In the rows, zero is written as 128.
One turn moves each row of this set onto another row. After a few examples, where does it send each row asked below?
pezal: [100 175 109 126 111 139 124 115 134  93 154 136 118 126 121 134 112 136
 110 142 140 127 115 111 140 102 111 101 162 178 122 107 128 124  79 140
 129 129 133 130 104  95 126  95 133]
zuk: [123 166 120 106 120 144 120 107 127 156 126 130 143 155 137 117 143 147
  88 111 124 125 110 132 127 145 102 117 137 164 128  95 145 107 129  97
 114  94 128 158 151  87 118 134 125]
sot: [119 155 131 129 113 126 135 151 107 136 113 139 124 107 127 124 159  91
 120 131 138 145 169 130 163 100 107 103 160 141 137 128 139 134 141 102
 105 133 100 170 121  74 142 133 144]
Sukel: [140 179 109 125 107 133 125 117 116  94 126 154 142 100 117 118 146 123
  89 124 130 145 122 130 160  99 100 114 156 169 110 120 127 132  86 147
 113 115 123 146 106  94 137  92  99]
Vuk: [137 168 111 133 105 126 134 117 112 102 130 154 124  99 121 113 145 118
  91 122 127 152 123 118 155  95 107 108 163 174 110 110 117 128  87 154
 112 110 118 145  98  95 132 104  96]
dup: [121 161 109 123 135 129 133 106 109 155 136 153 110 159 139 141 134 168
  76 129 127 119 117 143 136 105 104 101 144 159 125  90 151 145 142 114
 115 100 101 144 150 111 102 128 123]
Vup: [121 115 105 161 110 142 138 150 103 117 121 113 125 152 114 123 124 143
 124 133 125  94 131 115 146  90 111 123 141 139 148 135 117 107 121 126
 120 128 118 112 154 107 127 121 140]
kef: [ 88 170 122 122 125 139 121 127 135 107 152 130 114 132 141 144 121 140
 111 147 150 132 112 110 131 109 103 102 168 174 126 102 122 125  93 132
 133 134 139 114 117 110 126  91 135]
Gete: [ 97 139 126 135 109 118 121 160 105 102 116 128 130 124 135 155 134  80
 105 133 137 121 159 131 135  97 117 101 163 150 113  99 137 130 133  95
 109 103 128 155 118  75 120 131 146]
kibu: [129 152 113 124 111 127 142 154 106 137 116 133 121 108 124 131 161  91
 118 135 128 140 167 123 162 100 104 100 167 153 141 130 140 129 148 103
 104 128  93 163 111  68 137 137 136]
dov: [114 144 132 108 132 129 155 108 131 173 117 141 131 138 132 121 143 144
 117 116 133 135 118 153 122 101 112  95 122 160 126  71 138 124 120  99
 126 124 117 139 154 106 112 137 124]
pufuz: [116 134 105 140 116 128 134 145  92 127 117 123 128 144 121 130 118 149
 135 138 136  90 137 107 123 100 103 130 139 142 147 137 120  92 120 113
 122 130 122 111 152 113 132 126 138]
Vurof: [147 156 109 143 133 151 148 152 124 158 101 166 106 157 148 124 160 125
 103 151 142 130  90 122 131 126  94 109 130 171 140 102 126 125 132 112
  94  92 107 146 136 123 131 141 154]
Lera: [140 156 106 113 127 129 160 142 115 143  97 173 108 158 134 138 138 138
 115 149 134 156 125 160 135 125  99 121 134 191 132  82 127 122 130 107
 100 103 115 163 110 103 141 136 141]
Zok: [155 120 120 153 115 152 127 144 112 129 137 119 111 138 117 116 161 124
 100 136 115 135 112 114 149  84 110 119 140 153 165 137 120 145 114 132
 104 136 116 100 141  98 148 121 121]
Zevev: [149 131 117 159 113 157 124 139 118 127 126 125 108 132 117 129 159 136
  93 136 121 136 122 121 160  79 112 115 132 144 161 139 126 143 122 132
 110 134 115  94 148  98 151 121 123]
budu: [ 82 135 118 131 105 122 118 146  98 106 114 131 129 127 140 166 129  90
 102 131 140 124 157 135 120 102 109 106 157 162 106 108 128 123 139 102
 110  90 136 146 133  95 117 125 130]
mude: [153 147 102 106 128 157 149 118 127 128 102 156 110 159 151 117 158 127
  96 129 151 141 107 147 143 119 105 109 132 196 137  85 120  98 125 131
 112  91 116 134 121 126 138 121 137]

Vup turns into pezal
Zok turns into Vuk
Sukel turns into sot
Now these:
zuk turns into dov
kef turns into budu
Vurof turns into mude

One turn moves each row of this set onto another row. After a few examples, where does it send each row asked below?
Rom: [148 122 108 115 126 153 163 140 119 161 128 118 126 141 108 133 110 110
 130 117 121 142 115 114]
Tiz: [139 137  93 119 125 105 147 112 123 111 132 151 103 114 124 153 110 127
 148 114 127 120 137 118]
pobu: [115 112 146 113 143 140 151 147 118 125 114 143 142 125 123  90 143 108
 126 101 128 129 132 135]
mozi: [131 152 129 127 108 149 115 121 152 147 120 114 144 138 135 126 131  94
 125 102 141 129 122 130]
vupef: [157 142 135 126 126 114 141 119 129 134 158 131 113 109 151 127 126 133
 155 127 136 118  87 136]
sil: [159 127 115  92 134 136 130 137 108 143 161 127 128 126 123 118 120 158
 145 128 100 132 122 103]
virit: [159 148 125 141 134 111 141 129 117 147 142 143 138 127 133  89 112 125
 144 147 116 100 151 120]
rubi: [112 134 144 142 114 136 148 132 118 134 110 121 108 138  99 110 120 107
 131 120 149 145 126 155]
bori: [147 117 118  97 131 113 117 121 125 124 119 138 122 121  88 136 130 154
 156 115 133 142 163 118]
daves: [163 123 127 116 154 103 121 131 134 115 119 132 164 130  96 140 113 134
 107 124 115 130 148 130]
nid: [179 142 110 125 134 123 143 142 140  97 124 117 128 144 127 159 111 129
 122 117 137 136 127 133]
Nomiz: [128 133 150 107 123 135 131 150 141 132 133 153 131 148 154 110 129 119
 113 123 113 127  95 137]
Fako: [134 111 150  72 132 129 130 131 119 119 110 143 135 148 125 138 143 124
 123 109 146 147 122 128]
visaf: [116 153 118 134 116 157 155 133 136 113 124 148 117 128 108 145 120 123
 123 120 121 114 114 131]
Rabo: [122 144 143 119 147 116 111 126 119 108 125 123 116 116 139 104 137 146
 107 154 105 112 147 138]
Nov: [140 121 141 121 133 138 107 133 137 138 146 117 105 130 131  88 127 133
 121 146 140 169 124 142]
kare: [140 152 146 129 141 130 144 110 121 125 129 124 127 114 132 146 138 125
 121 122 148  79 118 140]
kepa: [134 151 152 126 136 115 132 122 136 148 139 155 160 106 111 104 120 133
 138 150 120 114 122 123]
kifim: [143 136 158 115 134 132 140 118 128 153 131 117 105 132 118 146 122 116
 136 132 181 128 106 122]
gita: [151 141 124 128 133 118 134 142 116 116 130 112 136 109 132  83 125 144
 136 132 106 119 160 148]
fimal: [133 143 143 103 142 119  99 121 109  97 141 111 138 134 122 130 110 131
 136 109 153 148 144  97]
Zumo: [106 143 144 114 138  94 122 106 117 139 130 143 132 103 133 100 132 120
 121 148 111 137 123 138]
loda: [127 136  98 116 155 120 146 116 102 153 144 114 116  96 114 127 118 120
 131 118 113 134 138 106]
debi: [145 136 131 150 162 114 113 114 130 126 130 136 111 136 125 100 139 115
 124 138 163 148 156 120]
pob: [146 108 108 114 152 134 130 123 123 104 132 128  87 130 131 126 140 131
 136 128 144 166 136 110]
guka: [133 125 127 147 142 126 137 143 147 117 130 109 113 119 133 136 108 115
 153 105 119 113 105  97]
zet: [175 129 142 102 130  95 106 133 116 120 145 114 130 151 135 122  97 141
 115 138 131 136 138 140]
Bem: [132 132 155 115 133 112 112 132 115 135 104 133 106 170 100 125 124 129
 128 128 151 130 160 124]
dira: [158 114 106 126 130 128 119  96 106 107 131 116 139 141 122 139 142 131
 148 109 103 130 122 113]
deno: [127  83 150 117 127 140 111 104 128 130 126 119 124 138 114 111 103 104
 120 131 147 129 133 118]

nid turns into Rom
Nomiz turns into Nov
Now these:
Rabo turns into gita
rubi turns into Bem
debi turns into daves
fimal turns into dira

